Each path below is one point turned by a fixed rotation once a step. After each direction that follows a path, write how fast that rotation turns it, in degrees each step (0 if it stays still).
Each turn is a multiple of 5 degrees from 10 to 175, or 0.
Each row of a path follows its step; steps can be skipped.
Path 1:
step 0: 4; 25; 19; 12; 11; 9; -20; 2; 60; -4; -15; -11; -12; 8; -21; -18; -19; 9; -42; -7; 16; -10; -12; 17; 29; -17; 9; 6; -1; 12; 11; -27; -14; -2; 25; -12; -20; 10; 12; 4; -26
step 1: -6; 21; -21; -13; 48; -19; -24; -8; -1; -9; 34; 21; -4; -9; 6; -34; -32; 0; 25; -11; 5; -14; -21; -1; 3; -4; -15; -18; -2; -33; -16; -12; -19; -26; 26; 21; 10; -1; -18; -3; -18
step 2: -25; 25; -8; 4; 16; -21; 9; -9; -4; -35; 26; 22; -13; 0; 9; 1; 48; 3; 18; 17; 12; 14; -9; -4; 31; -26; 24; 13; -44; 5; 5; 33; -11; 12; -6; -1; 12; -16; 7; 11; 13
step 3: 13; 33; 7; -43; 9; 16; 14; -1; -18; -7; -10; -42; -2; 1; 0; 11; -2; -12; -7; 25; -5; 37; -8; -10; -13; -13; 30; -9; -9; 23; -5; -5; -18; 11; 35; -18; -35; 12; -1; -8; 23
step 4: 10; -18; -3; -28; 37; -15; 8; -11; 14; 14; -7; 21; 13; 10; 55; 10; -5; 5; -27; 10; 4; -1; -1; -39; -13; 7; -26; -19; -10; -1; 19; -16; 44; 0; 18; -9; -13; 13; 4; -6; 14
step 5: 1; -19; -14; 24; 31; -35; -7; -5; -4; -21; -11; 15; 22; -6; -25; -23; 37; 19; -5; 22; -11; -5; 24; 20; -13; 3; -12; -4; 22; 44; 22; -14; 6; -21; 17; 4; -11; -12; 25; 15; -4
step 6: 17; 12; 23; -6; -7; 7; -3; 33; 9; -23; 45; 17; -16; 6; -21; 18; -27; 0; -6; -9; -25; -4; 13; 21; -25; -14; -4; 13; -12; 9; 37; -10; -26; -29; 14; -22; -2; 8; 27; -14; -14
step 7: 9; 30; -40; -10; -12; 0; -25; -2; 0; -3; -26; 27; -9; 14; 4; 8; -13; 9; -6; -17; -10; -13; 1; -5; -11; -26; 5; -16; -40; -24; -16; 9; 8; -55; -2; -15; 4; -18; -17; 21; 9
step 8: 0; 5; -8; 3; 18; 17; 19; 29; -5; -33; -22; -6; -8; -1; 13; 2; 49; -4; 12; 0; 18; -6; -2; 2; -7; -18; 6; -5; -15; -4; -57; 20; 16; -5; 16; 19; -2; 10; 37; -1; -32
step 9: -10; 33; 18; -23; 19; -5; 17; 31; -10; 30; 7; -27; 14; -46; 22; 6; -3; 7; -23; -21; 1; -2; 9; 15; -6; 7; 4; 3; -26; 35; 3; 2; 2; 26; 14; -9; -10; -22; -7; 8; -26
step 10: -39; 12; 16; 14; -1; 13; -40; 3; 9; 11; 3; 1; 14; 19; 2; -33; -10; 11; -49; 15; 11; -16; 7; -52; -4; -7; -7; -27; -12; 19; 9; -9; -3; 0; 33; 10; 17; -6; -8; -1; 4
step 11: -7; -15; -20; 27; 20; 24; -16; -13; -38; -21; 47; 7; 1; -1; 4; -14; 0; -8; 22; -14; 25; -4; 3; 11; -6; 8; 9; 0; 2; -3; 13; -24; 14; -17; 40; 31; -13; -22; 20; 10; 22
13; 12; -6; 2; 5; -6; 5; -3; -1; 5; 5; 0; 14; 8; 0; 8; 0; 8; 6; 8; 11; 7; -2; -6; 9; -1; -1; 0; 10; -3; 9; 2; -6; 1; 4; 0; 1; 3; 3; -5; 6 -> 35
1; -16; 8; 3; 0; -5; -2; 1; -1; 3; -5; -10; 3; -11; -3; 9; -1; 11; -7; 5; 4; 10; 2; -4; 6; 2; -10; -8; -6; -2; -1; -6; 3; 3; 12; -4; 4; -1; 1; 3; -6 -> 70
6; 6; 1; 2; -5; -3; -1; -11; -3; -10; -15; 4; -1; 3; -5; -4; 2; 11; -9; -4; 4; -8; 1; 0; 7; -8; -5; 5; -3; 9; 6; 8; 5; 8; -2; -1; 2; -3; -12; 8; 4 -> 145
-3; 8; 9; -1; -7; -4; 13; 8; -1; 2; 0; -13; -5; -8; -8; -2; -5; -8; 0; 2; -1; -3; 5; -1; 6; 0; 5; 5; 1; 1; 15; 9; -1; -4; 3; -8; -7; 6; 5; 9; -2 -> 115
